In the rows, 128 means zero.
Rotation paths and how fast each direction turns (degrees per step)
Each turn is a multiple of 5 degrees from 10 to 175, or 0.
Each row of a path follows its step; steps can be skipped.
Path 1:
step 4: [129 126 108 140 135 135 129 144 126 130 112 132 132 130 132 141 127 125
 144 136 127 125 134 126 126 123 124 119 105 135 137 134 131 142 121 132
 118 125 140 114 127 140 128 130 124 119 130 128 119 122 127 130 125 116
 138 138 130 120 129 132 114 129 129]
step 5: [130 115 119 125 129 129 137 129 126 127 144 142 121 141 128 121 135 120
 115 133 136 132 127 122 131 132 146 131 128 134 134 130 134 132 125 136
 133 127 133 128 136 142 136 132 126 126 130 128 135 103 121 119 127 110
 118 136 137 120 132 127 109 134 134]
step 6: [130 134 133 119 115 142 136 138 116 143 145 139 140 131 132 123 137 138
 124 123 128 127 121 129 136 133 128 132 142 120 127 123 141 136 135 135
 132 128 130 115 132 133 136 128 124 125 126 127 136 131 153 116 133 137
 118 126 137 115 125 125 130 119 134]
step 7: [127 126 130 121 120 137 143 114 134 129 138 123 114 120 117 126 123 141
 135 141 131 141 113 128 116 125 133 137 127 136 122 120 136 132 126 132
 126 133 122 124 126 129 132 121 122 124 141 137 138 152 137 132 120 142
 124 120 124 137 130 132 136 120 137]
step 9: [131 124 127 134 133 111 123 131 112 123 122 143 124 129 125 134 127 126
 133 128 117 141 132 139 125 140 148 121 127 114 123 150 125 133 124 124
 125 134 140 136 114 119 127 116 131 123 115 129 125 125 115 133 128 127
 125 122 120 141 128 136 117 123 126]
step 10: [123 125 123 131 121 125 121 128 120 142 138 114 128 135 136 120 130 111
 124 126 129 130 123 135 126 140 140 126 135 113 138 134 129 138 120 105
 121 118 124 126 111 123 130 128 120 135 117 133 124 125 125 129 131 123
 144 136 122 112 114 122 127 135 123]
step 12: [136 118 127 146 119 138 135 114 129 123 119 134 126 141 138 125 133 132
 135 139 134 113 112 129 125 116 110 123 126 127 135 106 129 125 117 133
 139 129 117 120 131 131 138 125 127 124 122 122 127 122 137 135 122 118
 118 125 126 132 132 133 118 128 121]
step 17: [128 131 122 120 131 132 151 132 132 125 137 127 131 131 137 145 130 138
 119 126 122 132 112 132 133 140 139 119 123 120 132 131 124 134 120 135
 127 130 136 112 126 129 135 138 130 128 106 127 139 120 118 127 128 114
 129 138 129 120 137 146 123 130 123]
Directions:
[129 130 126 130 128 127 129 131 126 130 124 130 131 125 126 128 127 130
 133 127 127 130 131 129 132 130 126 131 125 124 130 129 130 127 128 129
 129 129 129 129 128 128 132 125 129 123 128 125 129 130 129 127 127 130
 126 129 127 129 130 127 129 130 126] : 145
[129 125 130 129 130 127 126 132 130 130 130 132 132 131 125 128 130 128
 129 129 133 126 126 124 129 125 126 131 129 131 129 128 128 128 126 130
 127 131 129 127 130 129 127 127 131 126 130 129 127 130 128 123 125 126
 130 130 127 127 124 129 126 127 128] : 40
[126 129 134 131 127 127 122 127 127 124 130 126 127 126 126 128 128 128
 134 127 128 129 129 127 129 126 131 125 126 129 130 129 128 127 128 129
 127 127 130 126 126 127 128 130 129 127 130 129 130 127 126 129 131 133
 126 130 128 129 124 130 128 129 127] : 60
Path 2:
step 1: [136 116 119 127 129 139 144 129 127 132 132 118 126 131 132 141 110 122
 133 131 140 131 148 126 108 119 127 128 138 131 133 131 132 122 136 129
 133 121 130 136 135 128 140 129 134 138 141 124 135 129 130 136 130 125
 154 118 139 114 139 113 144 131 126]
step 2: [123 129 138 124 125 109 117 134 127 126 124 134 144 122 129 132 131 140
 132 138 117 118 140 131 120 132 122 145 134 123 121 128 134 111 134 142
 118 141 117 121 124 120 125 127 128 147 126 118 132 122 139 110 142 120
 116 117 136 127 127 128 130 113 137]
step 3: [127 133 114 120 128 115 115 125 126 124 132 126 123 131 129 143 124 125
 140 138 138 120 107 139 136 125 128 134 115 112 137 119 129 127 122 148
 128 125 123 143 117 141 131 131 129 114 131 137 129 139 118 129 116 129
 127 122 135 128 121 152 133 129 121]
step 5: [129 131 137 127 135 135 126 136 128 145 122 124 119 126 139 133 125 127
 114 131 123 120 127 132 118 131 135 131 136 110 131 137 142 142 129 123
 150 130 143 118 126 112 139 141 134 140 124 123 130 129 124 134 125 151
 136 142 133 138 134 130 136 141 135]
step 7: [140 127 128 119 123 123 127 126 144 129 123 137 127 119 121 132 149 126
 134 128 136 121 127 125 130 120 123 157 131 137 141 123 127 131 124 123
 118 136 125 135 130 132 150 119 116 132 140 117 139 128 117 134 113 122
 117 128 138 127 139 130 133 113 119]
step 8: [102 125 125 113 129 121 130 136 122 121 137 121 127 117 127 141 139 123
 128 132 128 134 127 142 125 114 132 134 124 123 115 124 113 113 123 130
 127 122 140 133 137 135 126 107 126 137 112 150 121 128 137 131 119 136
 128 125 125 114 130 131 124 133 142]
step 12: [119 130 126 105 123 121 136 143 127 113 145 139 129 119 138 129 142 134
 116 138 127 122 119 136 134 131 129 122 123 136 135 121 127 130 127 119
 135 120 132 130 141 117 122 123 117 121 137 105 123 134 125 123 116 117
 128 135 144 120 121 128 125 146 127]
step 15: [117 118 120 140 125 119 137 132 128 124 135 117 122 134 136 125 122 142
 135 116 129 122 125 130 131 125 118 128 114 115 119 126 146 127 147 135
 122 132 113 129 137 132 139 118 143 137 141 119 121 128 126 114 140 137
 135 131 114 133 125 134 113 121 138]
Directions:
[128 127 125 127 129 129 127 125 129 128 130 129 130 126 128 127 129 126
 129 126 127 126 130 132 124 129 130 128 127 126 128 127 127 128 130 131
 126 133 121 129 126 127 131 125 128 129 129 124 129 132 128 129 131 127
 127 128 128 131 128 124 126 130 127] : 80
[126 127 127 132 127 128 132 127 132 131 123 126 126 125 129 132 133 124
 129 130 127 130 128 127 127 127 130 129 125 128 125 126 126 131 130 125
 130 128 128 127 128 129 128 125 127 128 127 130 126 125 127 128 131 126
 126 130 129 131 127 127 129 127 126] : 35
[127 129 125 125 129 130 129 120 129 129 129 129 131 130 129 131 128 128
 129 128 130 130 130 128 129 130 130 125 127 125 131 126 133 126 127 128
 128 125 128 127 129 125 129 128 128 123 125 130 127 126 130 129 127 127
 128 125 127 125 126 128 130 127 127] : 135
[130 125 128 128 127 125 130 128 129 132 129 128 128 126 129 127 128 128
 124 127 126 130 126 128 129 130 134 127 131 126 130 129 127 131 124 124
 125 131 130 128 133 127 126 128 128 128 130 126 128 129 128 127 128 128
 131 125 129 129 129 127 130 130 124] : 60
[128 131 128 131 129 130 130 130 129 128 128 130 128 130 124 127 126 125
 124 129 128 130 128 126 128 129 132 124 131 128 126 130 128 127 132 130
 133 131 129 127 130 128 133 128 134 127 128 129 128 128 131 131 128 129
 128 126 128 128 129 128 128 128 128] : 80
